Each row has a name. Each question is about the rows just above it.

[131 129 113 134] = V
[178 112 192 146] = Y
[132 162  93 131] = M
[132 133 124  96] = R
[105 107 104  64] = P
M without one entry, shuffled: [162  93 132]. Gone:
[131]
R without one entry, shuffled: [124  96 132]. Gone:
[133]

[119 137 126 124] : A
[119 137 134 124] : Z
[123 187 118 122] : Q
[140 110 115 142] : J
[132 146 132 121] : X
Z without one entry, shuffled: [134 119 137]. Gone:
[124]
A without one entry, shuffled: [137 119 126]. Gone:
[124]
Shuffled A with one entry gone: [126 119 137], missing
[124]

[115 123 146 137 138 137 110] -> W
[116 126  91 117  93 136 179] -> S
[ 96 139 137 143 160 162  94] -> B
[157 116  93 103  84 157 104] -> N
[ 96 133 137 143 160 162  94] -> E
[100 111 112 127 103 123 158] -> H
[115 115 146 137 138 123 110] -> T
[ 97 122 165 155 148  77 163] -> L
[ 88 141  89  97  88 115 175] -> U
Shuffled N with one entry gone: [ 84 104 157 157  93 103], missing
[116]
Which entry of H is missing from [100 103 123 111 127 158]?
[112]
Which entry of U is missing from [141  97 115  88 175  88]?
[89]
L without one entry, shuffled: [165  97  77 148 155 122]. Gone:
[163]
Which entry of W is missing from [123 110 115 137 137 146]?
[138]

[117 136 127 122 125 127 160 121 124 129 135 126 128 150 143 131 130 125
 133 129 128 130 151 129 136 120 127 130 131  65 127 132 107 125 128 141
 119 137 121 134 116 124 124 138 128 133 124 133 132 127 132 146 131 133
 132 138 129 132 131 128 130 136] = D
[113 108 121 126 130 128 149 129 122 128 130 131 125 139 138 134 120 126
 133 125 128 122 138 137 138 119 134 137 128  73 127 133 131 132 128 157
 123 138 125 129 109 127 125 142 131 141 131 133 135 131 166 130 134 136
 131 127 127 128 135 124 127 134] = K
[113 108 121 126 130 128 149 129 122 128 130 131 125 139 138 134 120 126
 133 125 128 122 138 137 138 119 134 137 128  73 127 133 131 132 128 157
 123 138 125 129 109 127 125 142 131 141 131 112 135 131 166 130 134 136
 131 126 129 132 134 126 130 134] = G
Which entry of G is missing from [130 128 131 134 133 135 126 129 122 130 113 122 133 132 120 126  73 138
 127 131 126 108 134 136 134 139 125 131 109 121 128 128 141 119 137 125
 123 130 131 128 130 129 132 134 125 127 134 149 138 166 128 126 137 142
 131 138 125 129 157 131 138]?
[112]
Which entry of K is missing from [121 138 127 131 133 129 127 127 125 138 130 128 108 131 135 128 109 139
 135 120 137 134 157 125 113 119 127 131 134 166 133 124 126 132 128 131
 141 133 142 122 128 129 138 136 130 131 127 125 131 138 125 137 130  73
 122 134 128 134 149 126 128]?
[123]
Shuffled G with one entry gone: [128 131 138 166 157 126 138 149 127 126 130 126 134 130 132 139 125 133
 134 125 121 122 141 137 138 112 131 131 132 129 128 142  73 122 130 131
 123 125 134 128 128 134 135 120 137 131 133 125 131 126 129 108 129 138
 130 136 119 134 128 127 113], missing
[109]
Shuffled D with one entry gone: [124 130 133 129 160 133 130 150 127 135 132 141 132 129 132 131 131 136
 128 130 117 124 107 128 136 133 128 121 132 138 127  65 143 128 127 137
 124 131 151 126 120 132 130 146 124 116 121 136 125 122 129 138 131 125
 127 129 133 125 127 128 119], missing
[134]
Which entry of K is missing from [129 134 134 135 127 128 135 128 126 157 122 139 125 138 130 108 134 138
 120 126 121 142 134 125 129 131 128 125 131 130 133 124 122 131 131  73
 137 127 127 149 133 132 127 109 128 119 127 136 131 125 128 133 130 131
 113 166 138 138 128 137 123]?
[141]
Which entry of K is missing from [131 130 135 134 137 136 129 127  73 139 127 130 131 109 133 126 121 119
 128 128 127 133 138 125 128 133 131 134 138 126 113 142 134 124 137 157
 134 128 125 128 141 127 131 135 138 120 125 130 108 149 125 127 131 138
 128 129 132 122 131 123 122]?
[166]

[130 109 131 136 106 123 131 113 129 136 132 135 116 126 115 132 121 121
 141 104 130 122 119 110 133 118] -> ral
[134 135 106  84 135 165 178 128 125 120 167 124 140 159 153 129 167 119
 138 151 110 124 130 155 116 118] -> pafis
[130 110 131 135 107 123 131 113 129 135 134 134 117 126 117 131 121 122
 140 104 131 122 121 111 133 119] -> Tez
[136 117 126 110 131 132 140 126 131 120 140 129 128 130 126 125 132 124
 136 130 125 127 126 133 121 130] -> Memem
Which entry of pafis is missing from [153 138 135 128 134  84 155 140 116 125 130 124 124 119 178 118 159 110
 167 120 129 167 135 106 151]?
[165]
Shuffled pafis with one entry gone: [151 110  84 124 116 135 134 120 129 165 159 140 106 125 128 119 135 155
 138 124 167 153 167 118 178], missing
[130]

[160 120 126 106 124 107 140 129 135 121] = monuf
[141 116 140 117 104 113 122 112 128 127] = sanu
[120 124 141 138 142 123 127 139 117 130] = mubo
[116 117 119 125 156 126 150 144 107 142] = dukuz
[140 137 141 138 121 140 115 125 139 128] = Kem
[109 125 142 102 169 101 144 135 128 181] = levu
[130  98 131  82 136  96 146 144 124 154] = kad
[139 146 141 174 108 159 110  94 153 112] = Baz
[120 135 125 126 146 134 120 148 109 124] = pip
Which entry of mubo is missing from [142 138 120 141 124 127 139 117 123]?
[130]
sanu without one entry, shuffled: [141 112 128 122 116 140 113 104 127]. Gone:
[117]
Which entry of monuf is missing from [129 120 107 121 124 135 126 140 160]?
[106]
Shuffled mubo with one entry gone: [120 138 142 123 124 139 127 117 130], missing
[141]
Shuffled dukuz with one entry gone: [126 116 142 150 125 119 144 117 107], missing
[156]
kad without one entry, shuffled: [131 130  96 146 154  82 144  98 136]. Gone:
[124]
Kem without one entry, shuffled: [125 140 128 115 141 140 138 137 121]. Gone:
[139]

[124 150 141 116 125 131 121 119 130 138 123 129 114 131 116 141 124 146
 133 133 133 121 129 147  97 120 115 115 131 121 141 126 136 116 142] = dop
[149 105 161 127 133 163 109 141 160 109 130 140 138 137 140 124 128 107
 123  85 160 165 116 112 152 160  61 125 133  93 102 122 172 157 141] = fope
[140 116 139 115 131 161 143 137 131 144 124 127 127 130 136 126 126 135
 123 143 122 126 147 160  92 130 109 133 127 112 158 114 145 138 141] = zilo
Which entry of fope is missing from [112 161 125 140 127 105  93 163 124 102 109 133  61 128 157 140 141 109
 149 137 138 122 152 123  85 130 160 133 116 165 160 160 141 172]?
[107]
Which entry of zilo is missing from [122 116 161 139 112 127 123 143 143 137 141 147 140 131 115 135 127 130
 138 124 144 133 126 158 130 136 126  92 145 114 127 126 131 109]?
[160]
Shuffled zilo with one entry gone: [127 138 135 126 126 143 126 145 130 109 112 158 160 139  92 141 136 114
 161 127 127 115 122 116 131 123 124 147 144 131 133 137 130 143], missing
[140]

[131 122 122 119] -> rigo
[107 120 158 164] -> fibok
[107 120 106 108] -> tik
[ 96 111 127 141] -> betos
[133 120 162 162] -> nutus
[113 117 135 118] -> rulo
[119 111 127 141] -> labu
[149  94 119  95] -> peren
[139 163  93 126] -> ruzo
[137 162 161 133] -> bes
[ 84 105 179 148] -> Tukig
[137 162 111 133] -> linil
Shuffled tik with one entry gone: [120 108 106], missing
[107]
Which entry of rulo is missing from [135 117 113]?
[118]
Shuffled bes with one entry gone: [161 137 133], missing
[162]
Shuffled bes with one entry gone: [162 161 137], missing
[133]

[ 83 119 139 166 119  92 148 132 144 148 119 147 135 146 113 117 136  97
 111 138 120 132 120  78] -> did
[ 83 119 139 166 119  92 148 132 144 148 119 147 135 146 113 117 138 108
 105 141 134 133  73 135] -> pavu
[ 92 127 148 161 119  96 140 132 146 149 114 175 126 152 114 114 140  97
 112 144 131 125  65  80] -> sirar
[ 93 120 136 169 119 107 130 130 131 160  91 167 125 180 119 137 125  94
 129 164  98 135  70 111] -> kose
Which entry of did is missing from [119  92 120 136  78 120 148 132 119 146 135 111 166 119  97 138 117 147
  83 113 148 139 132]?
[144]
Which entry of pavu is missing from [138 147 119 117 139  92  73 148 144 148 119 108 105 113 166 132 133 146
 119 141 135 135  83]?
[134]
Shuffled sirar with one entry gone: [ 92 152  96  97 140 140 146 127 125 149 114 131 114 114 144 175 148 132
 161 119  65  80 112], missing
[126]
Which entry of kose is missing from [130 119 180 119 160  91 129 120 125 164 137 130  70  93 169 136 167 135
  94 107 111 131 125]?
[98]

[138 128 128 128 136 146 122 137  92] = Vonel
[147 109 149 143 158 142 148 138 128] = Nufe
[138 128 149 162 128 128 148 143  92] = tafa
[138 128 128 128 136 146 148 147  92] = Bibig
[138 128 149 119 128 120 148 138  77] = Tidut
[138 109 149 146 128 128 128 155  92] = vubo
[144 109 128 143 136 146 144 138  79] = sozed
[146 109 149 143 136 128 139 138  80] = fogo
[119 142 128 143 130 156 148 128 114] = pevon
[138 109 139 128 128 190 128 138 128] = novu
Shuffled Nufe with one entry gone: [158 128 109 149 148 138 142 147], missing
[143]
Shuffled Tidut with one entry gone: [128 120 138 149 119 128 138 148], missing
[77]
Tidut without one entry, shuffled: [149 148  77 128 138 119 128 138]. Gone:
[120]

